Which row each row swaps with, under one turn or mirror:
The rows were stretched afterwards, more along some directions than others.
dored: [ 12   5  10   2 -15  -6   1 -13  -3   5 -10   0  -5   4   2   2   2  -2
   4]
Kufov: [  1   1   3 -12  13  -1   6  12  10  -5  -4   6  14  -4  -2  -6  10  11
  -3]
Muf: [  2  -7  -2  -7  -9  -7  13  10  -7  -8  -8 -16  -9  11  -2 -14  -5 -10
   7]
Rerip: [-29   3   9  -1  -5 -12  -3  -9 -21   5 -26  11  -5 -12  12  -7   8   3
  -4]
vife: [-17   6  10  -1  -2  -6 -10   5 -17   6 -18  12  -1  -3   9 -12   4   4
  -8]
beki: [ 10   7   3  -4 -11   0   6  -3 -10  -6  -7  -3   1  14  -4  -8  -6  13
   7]
Fumoz: [ -5   1  -4   1 -10  -4  14   3 -14 -10   2 -14  -3  22  -2 -11  -4 -22
  -2]
Rurez: [  0 -10 -10   7   7  10  -4  12   3  -1   3  -7   7  -1  -6  -1  -3 -22
   3]
tif: [-19   6  10   4   0 -13 -16   1 -16   9 -20  14   1  -3   9  -8   3  10
  -1]
luv: [  5  15   1   3 -20   6   9  -1 -11  -5  -1 -10   5  20  -7  -1  -3  -3
  -7]
Dubi: [  0   7   5 -10   9   0   5   7  12   7   1   2  13   1  -4   4   0  17
  -6]
zuga: [-24   5   2   0  -4 -13  -6   0 -13  13 -15   8  -3 -10   6  -2  -2   2
  -2]
Kefu: [ 11   4   9  -1 -21  -6   2  -3   3   4 -12  -1  -6  -2   6  -1   4  -1
  -3]
sib: [  8  12  19  -1 -18   1  -4 -16  -4   1   4  -3  -8  11  -3  -4 -12  11
   0]
nube: [ 11   1  15   1 -18   0   1 -13   5   8  -3   4  -6   4   3  -1   8   5
  -4]
lofav: [  1  -2  -3   6   7  14  -1   4   1   4   3  -4   0  -3  -5   1  -4 -25
  -5]
milov: [ -2   7  13 -13   3  -1  11   8   8   1  -9   5  14   8   3 -11   7   9
 -10]
tosep: [ 10  -9   0   2   3   7  -6   6   5   1  18 -11   6   2  -2  -3   0 -13
  -4]
labo: [ 10   7  19   1 -13  -5 -14 -12   3   8  -1   4  -1   0   0  -4  -1   6
  -1]
Mis: [-19   5   5   1  -6 -15  -4   2 -14   6 -16   8  -2  -8   7  -8  -1   8
  -6]
Salu: [-16   1  14   2  -7 -13 -11   2 -16   5 -16  15   5  -2  17  -5  15  11
  -5]
noped: [  8  10  25  -2 -18  -1  -6 -20  -3  12  -9  -1   1  17   7  -1   3   7
  -7]
Gero: [ -7   1   5 -13  13   2   5   8  12   4  -8   6  13   0   0  -4   7  10
   1]
meni: [  3  14  23  -2 -14  -2  -5 -16  -9  13  -9   5  -6   2   3   5  -2   6
   4]
satev: [  2   1   0 -12  13   0  12  10  10   4  -2   7  11  -4   1   6   9   9
  -6]
kuzos: [ 1  9  4 -2 -1 10  5  1 -4 -6 -6 -2 -4  9 -9 -7 -3 11  5]
fuma: [  8   1  -9   0   3  13   4   7  -2   1  23 -12  -3   1 -11   5  -8 -15
   3]
daruf: [-15  -1   5  -1  -6 -17  -4   4 -15   3 -17  12   3  -3  17  -8  14   5
  -4]
raba: [  9  -6 -11   5   0  13   1  16   6  -2  12 -13  -2  -4  -5   2   1 -18
  -4]
ruv: [  0  -1   0   0   8  15  -5   3  -4   3  12  -9   1   1  -4   3  -4 -14
   5]
tosa: [ 0  5  1 -8  8 -2  7 13 13  0  2  4 15  3 -3 -5  0 14 -5]
dugif: [-26   2   1   2   3 -12 -10  -7 -12   8 -19  16  -5 -12  14   0   9   5
   1]
suzos: [  0   7   7 -11   9  -1  12   8   9   1  -7   4  19   5  -4  -8   2   5
  -7]
kag: [ -8   7  -4   5 -16  -1   6 -12 -13   5 -10  -1  -4  13  -3  -4  -4   9
   8]
sazep: [  2  -4  -6   3   5  20   1   3   3   8   7  -6  -4   2  -1   7   6 -24
  -6]
feg: [  4  10  12   0 -17  -6  -5 -19  -8   6  -1  -2  -8   4   8   3  -1  10
   6]
tamu: [  2  -6  -2  -1   5  14  -4   4   0   4   9 -11  -3   6 -10  -7  -6 -23
  -2]
feveg: [  0   5   2 -10  13  -1   3   6  13   4  -3   9  15   2   1  -5  10  12
  -6]
teru: [ 16   4  16   1  -6  -7 -14 -11   3   5  -8   8   5   2   5  -2   2   3
   1]
Nomeb: [  5   4  17  -5 -11  -1  -5 -15  -1  10 -19   5 -10  -1  12   1   7  -2
  -3]
zarur: [ 10   5  -1  -9 -14   6  16   5  -1 -14  -5 -11  10  18  -8 -14  -6 -16
  -3]
Siras: [-19   5  13  -3  -4 -11  -7   1 -18  11 -22  11   2  -4  10  -2   9   3
 -10]
los: [  5  -1  -3 -11  -4  -6  15  11  -4 -12  -1 -19   2  22  -6  -9  -6 -19
  -8]
Gir: [  0  -4  10   6 -12  -3  -1   3 -15  -2 -10  -9 -12  16   3  -9   1  -2
  -1]
lari: [  6   6  19   3  -8  -3 -12 -12   2  11 -17  10  -4   2   9   1   0   5
   1]
daz: [  1  -3   6 -15  14  -1   7  14  10  -9  -5   5  15  -7  -2 -10   8   6
  -2]
ditad: [  8   5  22   2 -12  -9  -5  -8   1   7 -20   5   0   0   1   3   1   6
  -1]
Dapu: [  4  -5  -5   1  -5  11   5   6  -6  -4  22 -17  -5  11  -5  -5 -13 -16
  -1]
dev: [  9 -14  -6  -2   3   8  -7   8   4  -9  12 -13   0   3   3  -7   4 -23
  -9]
dobab: [  5  -1   6 -14  12   1   5  19  13   0   1   6  17   7   1   0   7  12
  -3]
bol: [ -3   2   0  -6 -21  -9  17   9 -19  -7 -11 -10   0  20   9 -12   0 -20
  -8]
Tuda: [-18   2   5  -1   0 -15  -5  -1 -13  11 -20  12   0  -6  13  -8  11   2
  -8]
ferav: [  7  -6 -11   6   5  11  -2   4  -1  -3   9 -11   0   3  -4   2   0 -21
   4]
pokit: [  4  -8  -4   9   8   7  -4  -1   3   3   9  -4   3  -2  -4  -1   2 -20
   1]

Swapped with dored: ferav
Swapped with Tuda: feveg
Swapped with Siras: Gero
Swapped with los: kag
Swapped with daz: Salu

